In the rows, 128 means zero.
Each path is a new rotation, seen through one point. The rows after it are directions, each followed by how far the rotation turns it, in deg/step (0 if it stays put).
Each turn is a multiple of 5 degrees from 10 to 175, or 0.
Each row of a path follows its step; steps can be skipped.
Rotation 1:
step 1: [127 131 123 135 127 127 134 126 130 133 113 122 127 131 130 130 132 126
 125 139 133 133 136 128 127 125 127 136 126 125 113 132 124 121 126 138
 125 127 135 126 118 136 132 132 119 133 130 124 129 127 135 123 133 122
 123 122 122 129 136 127 125 134 129 132 132 129 126 137]
step 2: [129 129 133 126 130 124 129 131 135 128 114 125 123 135 130 123 128 130
 129 136 137 143 128 133 126 127 141 131 125 128 115 131 126 134 126 131
 130 125 124 131 114 122 130 129 120 135 117 131 125 127 127 130 130 129
 122 129 128 130 134 128 117 128 129 121 129 132 123 129]
step 4: [134 134 118 131 121 130 125 129 124 134 127 120 126 122 130 114 135 129
 131 126 125 128 124 127 119 128 128 134 134 128 123 128 125 135 136 129
 124 127 124 128 121 129 138 133 126 131 134 132 125 128 124 126 125 114
 132 127 124 126 138 125 122 122 139 118 126 122 123 132]
step 6: [125 133 131 136 128 117 135 126 134 127 130 115 127 129 134 126 133 116
 126 121 129 128 129 120 134 123 129 129 136 123 127 130 123 132 126 126
 135 130 121 128 131 122 129 126 122 119 139 128 133 117 122 119 131 116
 125 126 132 131 131 123 126 126 125 127 122 123 135 133]
step 7: [122 129 124 131 133 129 129 127 132 135 129 124 123 124 129 120 123 127
 120 125 127 140 128 123 134 125 132 131 131 130 125 135 127 132 121 122
 121 131 131 131 125 129 130 123 123 130 141 136 131 123 128 119 130 122
 118 125 124 121 137 121 131 124 123 133 123 117 135 138]
step 8: [123 140 126 129 127 135 129 132 137 133 115 133 129 139 131 122 122 125
 130 129 128 133 125 128 140 123 127 128 136 140 121 132 121 134 120 128
 128 130 126 125 128 134 129 121 130 126 126 132 130 123 129 129 130 126
 122 131 126 130 133 121 132 121 118 134 122 124 127 137]
step 10: [141 133 133 134 130 124 123 128 127 135 126 128 129 127 129 119 129 128
 132 127 132 141 127 135 131 119 129 136 122 125 124 128 122 127 127 131
 123 130 121 125 122 128 135 116 119 138 121 134 121 129 130 123 118 123
 122 130 122 126 131 122 122 131 124 133 136 131 127 132]
step 11: [134 135 129 140 123 125 122 137 133 134 124 120 130 138 129 120 134 128
 129 132 129 131 119 139 129 131 127 128 120 128 129 137 125 121 123 125
 130 124 127 134 123 133 135 124 122 128 118 128 123 124 124 128 122 122
 129 136 131 125 125 125 123 127 133 131 122 136 131 139]
step 13: [129 125 123 138 127 129 122 128 121 123 126 118 121 131 125 125 129 128
 130 126 129 126 122 133 136 132 132 132 125 129 121 130 128 147 128 124
 136 130 124 135 115 121 135 123 131 132 128 134 126 121 125 121 133 127
 124 125 119 126 124 125 126 122 132 122 135 127 132 132]
step 14: [120 133 125 134 124 128 125 123 132 129 126 125 125 127 126 125 138 118
 122 131 124 126 126 132 136 132 129 125 135 133 130 130 131 136 138 128
 140 131 119 136 122 123 130 127 129 127 131 129 130 114 131 130 123 123
 124 129 127 135 125 117 124 123 131 131 127 125 138 139]
[130 127 128 129 129 129 128 131 128 132 128 128 126 127 128 130 126 130
 129 127 126 129 130 128 128 128 131 127 128 128 126 125 128 130 127 126
 128 127 127 128 129 127 128 128 128 129 126 129 126 127 129 127 127 131
 127 126 128 128 128 127 129 125 129 128 129 129 126 131]
130
[130 129 128 127 127 128 129 130 129 128 127 127 130 127 130 126 128 128
 130 124 129 131 129 126 128 127 130 127 130 128 126 127 130 126 128 128
 128 128 129 128 128 129 128 130 128 126 131 128 128 128 127 128 129 129
 128 130 128 127 129 129 126 127 127 128 127 127 127 127]
20
[130 128 127 128 127 127 124 129 126 127 128 128 129 131 128 129 126 129
 129 128 127 128 128 129 128 129 129 129 128 131 130 128 128 126 128 128
 129 128 130 129 129 127 127 125 126 128 130 126 128 128 129 127 128 126
 126 130 127 128 127 127 128 127 126 128 129 129 128 128]
25
[129 129 127 127 127 127 128 129 131 128 128 127 127 126 128 130 130 126
 127 127 129 126 130 125 127 129 126 128 129 129 128 128 130 128 128 127
 128 127 127 126 130 128 129 127 130 129 127 126 129 131 128 125 129 127
 126 129 130 127 127 128 127 129 127 127 127 130 128 130]
125
Rotation 2:
step 1: [129 116 135 122 128 134 126 125 127 114 131 128 128 122 121 128 127 135
 127 122 124 134 129 134 128 124 124 137 140 120 128 128 131 125 128 126
 135 130 133 133 129 124 115 124 132 121 132 142 119 126 122 124 125 130
 120 123 136 124 138 119 129 128 127 126 130 125 132 132]
step 2: [124 127 131 137 129 116 135 123 124 141 130 122 136 121 122 129 124 124
 120 129 128 134 126 121 124 122 123 130 121 135 130 129 113 136 122 131
 134 140 128 139 124 126 128 131 134 129 131 125 133 131 125 120 130 135
 132 134 122 122 124 121 128 121 129 131 132 132 122 122]
step 3: [125 130 119 130 129 128 136 128 125 131 137 128 130 123 129 128 128 123
 136 118 128 132 113 128 125 136 125 126 116 134 119 127 132 127 138 128
 119 124 128 120 132 134 126 126 127 128 131 125 133 126 127 139 133 130
 136 124 132 139 130 133 127 126 122 132 118 113 130 130]
step 4: [124 136 134 125 117 126 128 138 125 123 128 134 137 123 134 130 124 122
 131 134 121 128 130 134 127 127 121 126 136 120 130 130 133 125 114 120
 127 125 119 119 133 124 133 122 132 125 135 134 129 132 130 133 125 124
 121 121 131 128 133 139 124 132 126 126 128 144 123 129]
step 5: [138 129 126 132 125 131 115 119 134 126 126 129 125 127 120 123 131 134
 132 138 142 139 137 127 123 125 130 135 134 131 127 118 125 130 129 127
 133 138 127 126 128 129 133 117 119 123 119 129 124 131 128 132 123 134
 134 123 130 130 129 117 131 126 124 126 133 131 120 121]
step 6: [123 122 127 125 128 126 127 123 120 133 126 122 134 133 118 126 130 119
 138 129 119 126 125 128 130 128 124 128 134 126 125 124 135 132 129 136
 131 128 138 144 114 117 130 132 122 143 129 123 135 121 128 129 134 127
 133 131 136 127 130 124 129 128 129 124 123 122 133 129]
step 8: [122 125 123 127 127 131 139 128 127 127 123 127 117 126 124 122 111 129
 134 130 124 136 124 116 130 123 126 128 129 129 129 127 121 129 131 126
 129 129 123 111 133 131 131 131 129 130 137 124 123 132 129 130 121 125
 122 122 129 131 119 119 136 130 127 128 129 134 115 135]
step 9: [137 132 129 122 131 122 122 130 127 138 138 120 127 126 131 128 138 130
 132 126 132 125 125 134 128 122 118 132 130 128 132 124 118 127 133 131
 123 130 125 120 128 122 128 132 118 136 123 129 125 134 135 140 139 122
 133 123 122 118 131 129 118 132 122 117 133 131 129 126]
step 10: [127 131 134 131 118 141 117 121 133 131 133 134 120 144 132 124 127 123
 126 129 121 127 128 129 119 132 135 127 123 121 120 135 132 124 122 128
 130 132 124 133 130 119 139 123 131 134 125 128 131 115 120 132 126 126
 130 136 123 133 135 131 125 127 125 125 130 123 128 125]
step 14: [129 122 130 137 135 129 127 130 127 136 124 120 131 137 135 120 129 126
 125 120 131 138 122 128 131 125 126 126 127 129 131 138 123 118 127 135
 135 126 123 120 133 132 126 126 140 127 126 135 132 123 114 127 131 126
 128 130 126 115 123 125 128 116 119 128 137 123 130 130]
[127 127 126 126 128 126 129 130 128 128 130 129 126 127 128 129 127 127
 127 127 127 127 128 128 128 130 128 127 128 129 129 128 129 129 128 128
 130 132 130 131 127 130 129 129 129 126 129 127 129 125 128 127 127 128
 130 129 128 128 127 127 129 129 127 127 129 127 128 126]
80
[130 130 128 131 129 128 127 127 129 129 129 127 126 128 127 129 128 126
 126 128 127 128 128 129 128 126 128 129 129 131 130 129 129 128 126 130
 128 128 129 131 128 127 129 127 128 130 129 128 125 130 126 129 131 129
 128 128 126 128 128 127 129 126 127 127 126 126 129 128]
95
Rotation 3:
step 0: [135 133 135 138 122 130 126 140 128 136 129 124 126 132 133 131 130 132
 126 131 127 122 130 128 127 119 125 129 135 142 125 122 126 123 126 123
 125 137 120 129 128 130 127 136 140 118 136 129 135 134 135 130 129 125
 136 130 127 131 130 123 125 134 127 129 125 118 120 138]
step 2: [133 119 131 129 132 127 121 131 123 128 125 130 140 126 126 132 114 121
 131 117 130 127 124 127 120 132 130 131 125 124 123 134 124 130 133 125
 123 115 128 133 126 118 120 134 134 128 121 139 125 128 132 122 128 124
 128 128 132 127 132 119 123 134 127 116 125 127 138 125]
step 3: [135 133 134 131 127 127 121 120 133 135 134 121 139 136 124 120 129 131
 130 122 140 117 126 121 125 126 129 121 126 117 128 129 125 126 131 135
 138 127 130 135 131 128 131 133 129 137 127 121 132 126 121 129 124 131
 127 131 128 130 130 117 127 132 142 127 122 131 129 136]
step 4: [121 131 130 130 131 125 142 126 134 129 120 131 124 129 132 127 126 126
 128 123 131 127 124 133 122 134 129 124 132 124 136 128 136 122 126 130
 147 138 122 124 128 131 138 127 128 131 120 131 139 137 129 117 132 133
 123 129 131 122 131 120 130 119 129 127 127 134 133 126]
step 5: [136 135 130 129 121 128 130 136 129 133 134 126 128 136 132 134 122 127
 130 125 128 129 133 126 123 140 125 122 129 138 130 132 127 121 135 119
 132 137 123 121 130 126 128 131 132 117 128 127 137 120 140 127 139 136
 131 124 130 136 124 134 130 128 123 131 132 124 139 131]
step 7: [129 120 137 133 131 128 130 139 137 128 118 129 135 126 135 131 126 125
 132 124 127 131 126 131 133 118 126 132 134 129 125 131 126 128 122 123
 120 124 125 126 130 126 123 141 133 121 130 138 124 135 128 120 123 133
 122 125 136 125 119 115 118 128 122 125 127 125 119 129]
step 8: [131 143 134 124 118 131 123 126 125 129 130 124 140 130 125 123 127 121
 122 121 130 131 126 130 134 124 128 128 136 123 121 123 120 129 124 137
 130 123 125 130 133 129 121 133 126 125 123 130 127 122 133 128 127 132
 113 125 130 136 135 127 122 136 133 114 125 133 126 137]
step 11: [127 138 127 124 121 126 137 128 119 121 133 121 123 130 128 121 132 128
 126 120 134 126 128 135 118 122 132 132 128 129 128 130 130 124 127 123
 134 135 121 124 138 129 131 124 141 128 115 129 133 130 140 139 127 134
 129 131 132 127 127 119 134 121 131 137 129 125 129 122]
step 12: [128 129 138 137 132 125 128 140 126 137 123 128 121 131 133 126 126 126
 135 126 129 127 129 139 131 132 128 135 133 129 122 131 125 119 140 117
 121 134 119 125 123 115 127 133 136 126 130 133 123 135 127 135 132 137
 130 124 132 122 125 124 130 135 126 128 131 126 136 128]
step 14: [128 124 132 121 135 133 126 125 130 122 132 124 136 123 120 129 125 127
 128 135 136 128 126 130 127 123 134 124 140 129 132 137 125 120 129 127
 131 127 127 135 130 132 124 126 128 130 123 141 130 126 127 110 129 126
 118 126 133 125 129 114 119 126 131 115 130 126 127 121]
[129 128 129 129 129 129 128 128 126 127 127 128 127 127 128 130 128 128
 127 129 130 130 129 128 129 127 128 129 130 131 128 126 124 128 129 126
 127 128 129 129 126 129 127 127 127 126 129 127 126 128 128 127 126 126
 126 125 128 128 129 127 124 128 128 129 127 128 128 129]
55
Rotation 4:
step 0: [128 136 134 126 133 126 123 125 121 128 134 127 120 131 128 126 114 120
 131 121 135 128 119 127 122 122 123 126 120 128 127 131 121 133 123 134
 126 125 132 127 120 142 135 127 129 131 123 135 133 131 119 132 123 126
 125 130 131 121 132 131 129 126 136 125 125 131 119 130]
step 2: [128 130 122 133 125 125 125 132 116 123 127 123 118 119 121 127 128 130
 124 122 137 122 117 131 125 120 124 131 126 132 126 127 128 134 124 133
 119 130 136 121 127 132 135 127 126 127 136 131 133 129 115 124 128 131
 127 135 124 126 131 125 121 120 127 131 124 134 130 136]
step 4: [131 131 127 133 126 119 128 136 133 126 126 128 121 122 129 123 127 123
 126 123 128 114 122 121 126 119 126 128 124 130 125 126 126 137 133 124
 127 120 129 129 133 136 132 131 127 140 125 130 122 126 123 128 119 134
 127 133 122 122 123 124 121 118 121 126 124 128 139 128]
step 5: [122 126 126 128 126 118 123 136 122 119 127 134 126 121 123 123 131 128
 139 132 125 130 135 126 130 124 126 126 132 130 114 115 132 136 126 131
 127 126 134 126 126 137 128 136 130 127 136 121 127 127 125 122 135 134
 130 123 137 130 131 124 128 134 133 123 134 129 128 128]
step 6: [128 132 128 131 132 130 134 138 131 131 127 126 123 129 125 128 124 132
 132 137 131 123 116 126 130 124 129 137 123 124 125 127 123 133 133 130
 136 122 130 130 128 131 136 131 130 135 130 126 127 127 129 129 129 130
 116 126 135 125 119 119 126 112 128 120 131 132 132 139]
step 7: [120 122 126 122 134 122 123 125 127 124 122 140 126 135 131 121 130 121
 129 122 131 125 127 130 127 122 133 120 118 124 127 119 133 136 132 128
 127 129 123 131 125 140 130 132 130 132 133 127 130 120 124 128 127 127
 129 120 137 130 120 126 118 133 127 123 136 127 123 127]
step 9: [130 124 124 125 141 130 128 128 128 127 125 129 120 127 126 125 133 126
 129 131 131 126 123 125 120 117 122 135 126 133 135 122 125 132 136 133
 115 130 118 127 126 130 137 132 128 133 138 129 130 130 126 131 136 122
 121 117 134 135 125 129 127 135 130 124 132 131 127 123]
step 11: [127 125 128 127 134 129 123 124 127 127 137 127 125 131 133 129 126 128
 126 131 131 127 122 127 120 119 127 125 127 132 126 121 117 133 124 137
 114 127 127 124 129 131 129 134 135 142 124 119 120 123 125 122 128 125
 131 121 124 138 135 128 124 127 132 124 132 129 135 119]
step 12: [130 137 122 126 143 124 127 138 126 125 132 131 131 128 118 119 130 126
 135 129 133 131 128 119 131 120 127 134 130 118 133 121 122 127 133 125
 129 131 137 131 118 131 128 133 123 125 124 126 121 125 125 132 126 131
 121 129 120 130 136 132 131 128 130 122 122 133 126 129]
step 13: [123 128 119 127 128 135 121 127 128 128 132 125 133 129 130 131 127 121
 123 133 130 124 115 128 124 121 140 129 132 135 132 118 131 130 126 132
 124 125 128 128 122 135 138 141 127 131 125 115 129 128 125 126 135 131
 136 135 130 138 124 131 125 119 129 126 126 128 130 128]
[128 127 127 130 127 129 130 130 129 128 129 127 129 127 127 128 129 127
 126 129 128 129 129 129 128 129 125 128 127 128 129 127 128 128 128 128
 127 125 126 129 123 127 126 128 128 131 130 128 126 128 125 126 127 128
 129 129 127 129 130 128 127 129 128 128 126 129 128 128]
45
Rotation 5:
step 3: [125 125 126 134 119 121 126 121 126 123 128 133 130 132 129 134 123 125
 124 134 134 128 120 123 123 122 127 132 129 132 126 143 124 118 123 134
 142 121 119 134 128 132 122 130 121 125 129 130 132 129 122 119 122 128
 129 117 119 126 129 132 134 125 132 128 125 128 123 131]
step 4: [123 130 136 126 128 132 123 131 131 125 125 131 133 134 134 128 125 128
 118 124 144 124 130 125 127 129 130 132 120 123 132 132 123 123 125 123
 129 133 119 128 131 124 130 144 125 136 131 136 130 120 126 118 121 125
 136 128 131 123 130 128 129 130 136 118 124 126 133 127]
step 6: [141 132 124 131 130 134 131 137 125 124 131 121 128 131 118 127 134 122
 125 138 127 119 128 126 132 124 130 135 130 136 131 140 123 120 123 120
 130 132 126 128 130 131 131 132 132 128 113 124 120 124 134 131 126 130
 126 123 122 120 122 133 126 124 127 120 130 132 127 125]
step 7: [130 128 139 129 129 130 131 134 132 134 133 132 133 122 136 138 125 126
 130 128 130 128 126 123 123 121 122 130 125 128 123 131 119 130 122 128
 135 135 132 125 123 124 123 132 129 121 123 128 128 128 126 123 121 133
 119 120 120 121 130 141 127 121 125 125 131 135 132 114]
step 8: [133 130 121 125 132 134 131 127 129 123 120 131 128 127 138 141 131 124
 124 124 131 124 120 129 115 132 134 129 132 119 129 132 127 125 122 131
 132 132 128 132 133 129 130 132 120 131 126 135 129 131 118 126 132 134
 124 121 117 131 139 131 133 125 139 122 135 127 125 124]
step 9: [127 129 130 131 127 124 128 128 121 124 127 134 131 128 126 136 129 127
 125 127 128 125 130 121 135 132 122 130 124 124 140 135 127 126 123 115
 131 123 121 125 134 125 127 144 124 126 131 130 124 127 125 121 133 127
 125 131 120 128 134 112 133 115 131 125 134 126 132 131]
step 10: [128 132 117 128 123 136 128 131 131 127 128 130 136 127 117 126 131 135
 124 134 135 132 132 121 122 128 122 123 124 127 137 138 121 125 132 121
 141 130 122 134 123 124 131 134 132 130 124 126 126 124 132 119 125 123
 125 121 127 135 128 125 137 131 126 135 126 124 131 117]
step 12: [135 136 131 126 133 137 129 131 127 125 132 128 131 127 133 135 128 130
 122 127 129 118 125 121 126 126 127 128 125 128 127 120 128 132 118 114
 123 136 130 127 138 127 129 126 128 124 123 129 134 120 130 123 127 124
 136 121 128 132 123 138 123 118 132 127 142 125 130 118]
step 13: [135 130 122 127 136 136 134 130 130 117 133 133 130 119 137 145 137 134
 125 133 122 126 129 129 119 128 118 135 127 126 126 132 132 124 132 120
 123 123 129 130 129 130 128 130 123 120 118 128 125 126 125 131 135 127
 117 127 129 126 130 125 131 124 125 125 126 127 123 124]
step 14: [134 130 125 131 131 127 129 136 121 128 130 122 120 127 123 145 123 132
 136 134 121 127 123 123 120 127 126 132 128 123 131 136 127 124 120 123
 143 120 122 128 123 127 117 139 128 129 129 126 126 126 124 127 132 124
 127 128 125 130 133 130 127 129 130 130 127 131 139 129]
[127 126 127 127 125 127 127 129 128 129 129 129 127 126 129 130 126 128
 127 127 128 127 127 127 129 130 127 126 130 127 127 131 128 127 128 130
 129 130 130 128 130 128 128 128 126 129 129 127 128 126 127 130 130 126
 128 128 127 127 130 127 128 128 126 129 128 128 130 129]
60
